One vector is turned by the same rotation once a tick. Each row is the vector after some number of ticks, and that number follows the row.
The counts run from 0 to 128.
[132 111 109 146  91 113 160 126 111 121 119  83 102 102  98  98 157 133
 107  96 158 122  51 110 122 152  89 108 142 166 126 122 156 141 108 116
 135 111 124 122 130 140 128 136  82 100  75  95 169 101] : 18
[171 114 143 148 116 136 132 161  91  94 145 111 114  99  97 115 123 120
 154 153 155 152  95 123  84 145 108 109  82 172 136 132 103 143 165 112
 123 126  98  90 120 114 159 147 124 146  66 143 165  90] : 42
[157 119 141 158 122 120 134 172 102 105 150 103 126 106  90 111 133 122
 156 166 134 158 105 116  72 136 107  84  83 159 144 129  97 141 153  97
 122 127 112  80 127 124 156 133 115 140  74 136 153  69] : 41
[141 130 134 141  78 126 169 130  93 121 135 130 117 112 108 112 143 172
 157 139 144 143 121 116 128 139  69  86 113 131 117 100 120 110 140  76
 111 131 109  92 179 199 136 154 103 141  93 134 155  89] : 114
[166 105 155 136 120 152 129 147  83  90 137 106 107  97 107 111 116 111
 137 143 155 151  90 131  97 155 105 119  89 171 129 119 103 141 162 110
 125 120  91 112  97 102 162 160 125 152  80 151 181 121] : 43
[147 137 135 155 105  99 152 155 136 122 155  92 142 105 110 126 157 146
 147 157 116 152 107 114  80 132  97  79 102 126 142 114 101 120 102  84
 103 145 123  90 124 150 118 123 103 118  95 137 147  47] : 39
[127 115 126 158  85 121 155 138 106 107 130 101  93 107 113  91 138 112
 144 115 130 123  73 104 112 162  74 100 168 151 124  66 151 103 107  94
  79 135 157 139 143 148 129 148 104 126  90 109 144 117] : 111
[112 105 132 153  79  91 148 109 111 126 134  90 128  84 130 138 124 161
  96 132 142 148 100 134 119 163 134 121 119 164 120 150  92 207 119  95
 109 140 137 111 136 143 123 113 109 120  94 120 195  86] : 68
[152  91 133 179  77 124 101 118  99 137 127 106 160 116 164 106 177 164
 109 158 111 133  89 104 120 140 120 116 128 180 130 132 100 136  80 128
  80 151 122 122 165 150 123 143 137 141 116 138 145  80] : 87
[147  89 124 161  46 123 134  99  98 120 116 104 154 110 162  98 149 143
 114 130 137 148  70 152 156 145 119 112 104 165 115 124  88 140  95  97
  73 151  92 122 160 149 134 140 136 130 128 132 160 116] : 85
[118  84 127 167  72 114 157 148  83 119 127 123 118  92 132 124 108 128
 102 115 143 149  96 128 127 198 141 108 132 182 112 113  93 164 122 115
 100 162 154 132 157  93 136 123 120 121  86  89 161 133] : 31
[138 110 139 151  91 133 136 123  99 111 132  87  94 106 114 108 141 116
 137 111 134 117  59  99 100 164  84 103 174 156 128  83 141 110  95 106
  80 140 151 145 117 112 122 159 104 125  87 109 156 131] : 110
[130  95 139 146  78 111 178 130 132 134 142  93 180 108 146  91 123 143
 106 154 115 169 115 112  95 130 131 114  96 161 113 120  81 122  95  99
 106 181  99 125 139 159 121 106 109 142 128 160 148  78] : 102
[168 116 151 160  99 152 130 119 113 112 118 109 137  91 130  90 186 128
 138 143 131 115  39 104  92 127 111  96 134 182 112 143 113 103  86 108
 112 153 141 140 118 106 113 146 114 123  87 117 152 106] : 72
[139  92 109 146  53 124 156  91 103 112 117  89 131 109 158  86 135 127
 110 115 140 148  66 162 154 140 103 117 112 169 107 124  95 144 118  99
  90 144  89 126 148 148 148 132 120 123 123 127 185 127] : 84
[153  92 151 124  99 142 113 149 113 134 124 110 129 110 118 133 163 149
  95 155 112 136 114  87  64 153 113  97 133 171 110 134 119 110  85 121
 145 113 122 124 114 145 114 144  79 127  70 162 156  80] : 90
[157  89 157 132 105 159 135 127  80  94 136 103 105 112 115 110 104 107
 134 124 154 149  99 130  95 161 110 134 108 175 130 104 108 133 151 115
 110 127  83 125 105 114 169 161 121 139  91 156 183 142] : 44
[163 130 118 173  97 116 120 154 117 107 131  80 118 129 102 107 171 140
 125 123 125 133  55 130  97 139 123 102 106 168 158 132 132 132 105 114
  93 113 117 117  80 104 130 118 114 106  90 137 164  80] : 56
[147 108 129 156 118 111 153 130 106 122 143  70 151 121 133 107 129 151
 110 146 146 175  91 117 108 137 101 135  74 166 158 126  96 143 122 136
 121 151  59 112 107 140 146 133 101 142 101 160 170  95] : 118
[133  75 146 149  77 133 138 126  85 108 127  81 106 113 146  98  98  98
 110 118 139 151  90 125 118 171  96 143 136 168 128  73 117 126 112 114
  73 142  98 141 131 125 156 158 118 140 115 137 166 149] : 46
[144  90 142 121  79 135 182  96 110 136 146  87 165  92 133 104 124 160
 118 136 155 141 106 121 122 119 104 139 131 161 126  99  99 107 108  78
 117 160  93 148 130 176 122 128 107 144 121 158 168  99] : 100
[174 120 151 155  94 166 138 121 122 115 124 107 139  94 125  87 172 128
 137 142 127 116  59 113  76 131 106  80 133 175 110 133 132  87 100 104
 103 147 140 129 111 125 113 153 115 117 105 145 145 102] : 73
[128  87 117 133  71 124 172  99  99 115 115  87 121 103 129  74 116 123
 111 114 158 153  76 157 146 152  88 124 107 167 106 128 110 157 133 106
 117 140  76 114 139 152 155 143 117 122 111 121 178 126] : 83
[138 111 121 141  94 123 143 109 113 142 124 122 138 100 129 135 164 177
  96 145 134 151 115 102 119 157  93  93 110 143 105 153  88 137  96 120
 155 136 113  88 154 164 110 146  76 115  70 130 170  95] : 52
[156  91 151 167  92 127  97 139 100 136 119 115 158 112 153 112 175 184
  94 165 112 131  99  88  88 140 120 113 131 167 131 139 113 123  88 133
 104 130 124 125 150 158 120 152 121 157  99 146 147  78] : 88
[111 105 123 156  80  92 154 117 124 120 127 101 138  98 114 116 110 154
  89 125 149 172 111 122 113 175 131 116 111 163 119 146 102 210 126  93
 103 129 140 107 139 161 132 111 110 122 107 134 187  94] : 67
[126  74 143 144  73 119 169 160  99 110 126 101 105 110 125 121  78 102
  92 117 123 166 129 135  86 177 147 108 115 172  98 109  96 161 119 105
 116 140 121 122 116 113 145 113 103 122  88 133 179 111] : 29
[138 116 138 145  80 145 155  80 116 140 109 121 129  87 123 113 170 180
 117 129 162 114  82  93 128 138  81 119 151 168 109 125 126 129  94  94
 103 143 141 129 135 172  93 154  98 130 107 131 169 111] : 35
[158 140 142 163 109 107 143 169 127 106 152 103 133 100 101 120 147 144
 155 163 122 160 101 111  72 128 103  72  91 148 144 121  92 126 126 103
 104 142 117  88 128 127 140 120 110 135  81 140 144  48] : 40
[153 117 142 138  97 112 136 112  99 104 155  79 126  91 100 134 139 154
 155 136 176 138  72 146 131 133  92 142  99 145 156 121 100 170 154  81
 102 122 103 113 119 139 141 135 133 126  84 130 190  81] : 5
[129 161 103 161 101 112 183 159 126 120 129 114 103 104  90 113 126 155
 128 124 149 168  99  98 113 167  78  81 102 153 124 107 130 148 141  95
  99 131 132  78 126 157 124 128  87 111  86 129 168 104] : 2
[157  60 148 143  55 131 116 141  86 100 107  92 118 108 138  88 131 107
 108 133 107 125  90 158  84 151 147 107 121 193  98 143 109 153 114 110
 101 114 111 132 141 129 154 135 142 131 110 127 165 111] : 122
[146  85 155 139  90 149 143 124  89 103 134  82 102 109 138 102 100 106
 123 115 141 145  86 140 115 165  99 147 132 174 130  90 112 135 127 115
  90 135  90 141 105 117 165 167 118 146  99 147 177 151] : 45
[158 127 152 143  85 146 138 158 105 117 139 113 103 127 115 138 131 136
 153 150 116 161 139  98  84 172  86  80 125 135 127  82 120  97 114  78
  73 119 134  98 122 150 133 164 106 134  89 177 153  92] : 76
[135 126 122 151  74 119 174 129 110 115 129 120 108 111 111  95 150 145
 160 131 148 132 101 109 120 143  66  89 131 128 111  90 130  97 137  80
  93 132 147 104 178 198 132 152 105 132  99 121 148  89] : 113
[136 129 139 134  75 137 163  84 131 140 124  94 147  87 127 119 164 172
 122 136 136 129  84  93 118 135  70 114 151 145 117 125 123 112  84  80
 101 146 136 127 120 181  96 154  99 125 106 153 169  97] : 36
[128  74 125 148  67 113 161 147  81 106 136 117 117 106 123 121  92 108
 100 108 130 166 114 136 109 193 144 101 119 178 107 112  88 159 113 113
  99 141 139 126 129 103 139 117 115 121  91 107 180 126] : 30
